One turn moves every row onto another: examples first, then more rows asked
z_643: [-16.2   7.2  -8.4  -0.4 -15.1 -17.2  13.0 -18.0 -21.8 -24.2 -24.5   5.6
 -13.5   7.4 -14.5 -27.2  -1.3  12.2  19.8 -13.3 -18.8   6.6 -17.5   3.5
  27.0  -5.8  17.2  11.1  32.7  29.8  -1.3   2.0  13.3  18.6 -23.5  13.3
  -8.9]
z_55: [-20.8   1.0   4.4  -5.3 -13.3 -13.3  -4.2 -23.5 -12.8 -26.0 -32.5   0.7
  -8.6  21.8 -27.6  -1.8  16.7   1.7   8.3   3.3 -21.0  30.5 -35.0  26.8
  46.3  14.9  28.7  -4.2  17.2   0.7 -23.9   7.4  20.8  -9.5  18.0  16.9
   2.9]
z_461: [-12.6 -12.5  -1.3  10.3  -6.9 -18.3 -15.7 -42.0 -13.6 -16.5 -46.2  -1.7
  -8.4  31.6 -14.0 -18.8   7.9  19.7  25.4 -17.1 -24.8  11.4 -34.7  18.0
  27.0 -11.7  10.9 -25.7  22.8  25.6  24.3  -9.1  13.8  22.6   2.2  26.9
   3.3]
z_694: [-26.2  -5.9  21.8  12.0  -0.5  -5.2  -7.4 -21.4 -12.4 -28.2 -22.6  -5.4
  -7.8  10.7 -21.9  -0.5  -0.8   9.5   3.5 -14.3  -2.7  21.7 -48.4  20.2
  16.7 -14.2 -16.3   6.0  29.2   5.6  -7.6 -20.1  16.9  36.0  -8.4  -1.1
  -9.1]
z_22: [ -7.0   1.2   5.7  28.0  12.9  12.9 -18.5 -19.5  12.4 -14.7 -37.9   8.4
 -31.3  35.4  -5.3  -7.5  11.6  -5.4  -4.8  -0.7 -35.0  11.7 -29.0  22.2
  13.8  -8.9  15.5  -0.6  36.9   5.2  -2.5   3.9  -3.4  -8.2   8.7   0.3
  -2.8]
z_52: [-11.2   7.2 -11.4  -2.8 -16.8 -17.3  13.3 -15.1 -21.1 -24.6 -26.2   4.4
 -16.2   2.5 -15.4 -27.3   3.9  17.2  17.0 -16.3 -18.9   8.7 -16.4  12.6
  16.0  -6.2  16.0   8.7  29.0  25.0  -2.5   7.5   9.1  16.6 -26.7  15.2
  -8.1]
z_847: [-14.3   7.8  10.7  22.8  12.1  -3.6  -8.4 -27.6  19.9 -14.1 -44.0   6.6
 -14.2  30.6 -10.3  -7.3   6.9   8.3  -7.8   1.1 -37.9  28.9 -24.2  43.6
  19.5  -8.2  14.5  -5.9  38.1  13.3  -2.5  -0.5  -3.4 -10.1   2.0   2.4
 -21.6]
z_527: [-14.6   6.4   2.1  25.1   8.7  -6.8 -11.1 -27.7  14.7 -18.2 -41.8   6.9
 -27.7  44.8 -11.6  -2.9   3.5  -7.9  -2.0  15.9 -37.7  19.6 -33.5  27.5
  35.8  -0.3  17.3   4.6  35.6  14.0   1.6  -8.0  14.0  -9.4   3.1   1.2
 -11.4]
z_800: [ -9.3  -6.4  -6.1   2.1  -4.3 -13.1 -16.7 -40.5 -13.3 -24.9 -46.9  -1.5
 -16.7  22.6 -13.2 -23.1   2.3  27.5  15.7 -25.9 -24.5  10.1 -35.1  29.5
  19.4  -9.0  14.1 -26.5  30.0  15.3  22.4  -7.2   9.1  23.5   1.4  28.5
   7.3]
z_724: [ -2.9  -6.3   4.1  31.5   8.4   6.6 -30.6 -23.1   7.0 -19.4 -49.0  17.2
 -26.4  32.9 -20.4   6.4  20.5 -13.9 -13.4  -4.5 -23.4  11.7 -38.1  15.2
   8.4  -1.1  17.7   4.8  36.6  22.6  -3.2   7.9   4.9   1.2   1.4  20.1
 -12.8]
z_532: [-10.9  -7.5  15.3  10.5  -6.0 -12.6  -2.2 -26.1 -16.0 -34.6 -25.9  -3.0
 -12.9  13.8 -19.5  -0.2   4.0   6.2  -6.2  -5.5  -3.8  20.9 -49.2  31.2
  11.9  -5.1  -7.1   6.4  30.2   0.3  -5.0 -19.2  19.2  42.6  -9.6  -0.6
  -1.3]
z_682: [-14.9   2.7   4.3   9.2 -12.6  -7.2  -9.1  -4.9 -12.7  -4.6 -25.7  -5.6
 -14.5  31.1 -30.1  -5.4 -13.4 -10.1  12.6 -31.7  -1.9  32.2 -36.9  30.7
  19.3   6.9  29.3   2.7  21.3  26.4 -13.9  14.6  33.2  12.2 -22.9  11.7
  12.5]
z_981: [-21.3   1.3  19.8   0.9  -6.5  -7.8  -1.8 -20.5 -11.9 -17.3 -29.3   2.0
   3.2   8.5 -22.6  -5.1  20.1  11.7   8.8 -10.8 -19.0  34.3 -30.2  30.9
  35.2   4.8  28.7 -11.1  23.8   2.8 -29.3  13.6   5.3  -8.3  23.7  14.8
   0.9]
z_452: [-15.7   0.5  16.5  31.2  16.3  -7.4 -18.4 -21.9  21.6 -11.6 -45.1  15.8
 -17.0  19.6 -24.3   5.1   7.0   9.8  -7.0 -13.5 -24.1  25.7 -42.3  28.8
  14.9 -10.1  11.8  -4.1  41.5  25.0 -10.2   6.7  -1.2  -9.5  -4.2  18.8
 -24.4]
z_946: [-19.6  -9.5  12.0   5.6  -9.8  -0.3 -13.7 -23.6 -16.9 -32.3 -32.3  -6.3
  -9.4  19.0 -24.1   0.5  10.4   2.4  -5.0  -9.7  -3.6  21.9 -41.5  22.9
   6.0  -8.6 -16.4   8.3  17.3   6.4  -2.2 -15.6  16.1  39.2 -13.1   3.8
 -12.0]
z_450: [-12.6 -11.6  -4.5  11.5  -1.5 -18.5 -12.5 -34.4 -10.6 -19.3 -39.9  -2.7
 -24.4  26.5 -14.1 -18.2   1.6  25.7  27.9 -22.7 -22.6   6.7 -46.6  19.4
  22.3 -12.7  10.6 -27.4  21.3  15.2  20.8  -3.5  14.0  16.9   0.1  26.4
  13.1]
z_198: [ -9.2   4.6  -9.4   4.6 -15.4 -17.0  15.7 -13.0 -23.9 -23.2 -21.5   6.3
 -19.2   5.3 -11.0 -26.2   4.7  10.5  19.4 -12.7 -16.3   3.3 -21.4   5.6
  17.3  -8.1  19.1   8.4  31.3  25.2  -1.3   8.2  10.7  20.2 -22.1  11.0
  -1.1]
z_15: [-14.1   8.1   7.0   2.0  -7.6   3.4 -16.1  -9.1 -16.3  -9.1 -29.0  -2.4
 -11.9  22.7 -26.5  -9.4 -16.2  -5.9   2.2 -40.9  -4.7  30.9 -27.2  33.7
  17.6   7.3  33.5   2.6  35.9  23.1 -14.9  10.3  25.9  18.7 -16.9  11.2
  11.8]
z_999: [-20.0  -1.0   8.9  -3.3  -7.0   8.6 -15.5 -17.5 -18.8 -24.5 -27.5  -0.2
 -10.6  18.6 -23.6  -5.0  21.3  -3.4   8.7  -9.2 -18.1  21.5 -30.7  10.9
  35.9   7.5  27.4  -2.7  21.6  -2.0 -24.9  11.7  10.3  -6.9  25.8  16.2
   9.8]
z_917: [-12.7   3.4  11.8  10.8 -13.1  -4.9  -8.4 -14.0 -17.3  -1.5 -28.9  -1.0
   3.7  28.1 -25.7  -5.9  -8.0 -10.5   6.5 -31.4  -3.4  39.2 -23.9  34.0
  21.2   6.2  35.1  -0.8  30.0  35.9 -13.2  10.1  29.0  22.7 -17.2   9.0
   6.2]
z_258: [ -7.8   3.3   3.8  27.6   9.5 -17.1 -15.5 -30.4  14.4 -26.2 -47.3  19.3
 -28.1  29.4 -23.8   6.5   1.9  -0.9 -13.8   3.4 -26.0  18.7 -46.9  32.0
  30.0   7.8  25.8   4.6  51.1  20.4  -4.7  -6.9  18.3  -0.5  -4.0  17.6
 -14.5]

z_917 moves to z_15
z_694 moves to z_946
Now these:
z_800 moves to z_450
z_724 moves to z_258
z_55 moves to z_981
z_643 moves to z_52
z_847 moves to z_22

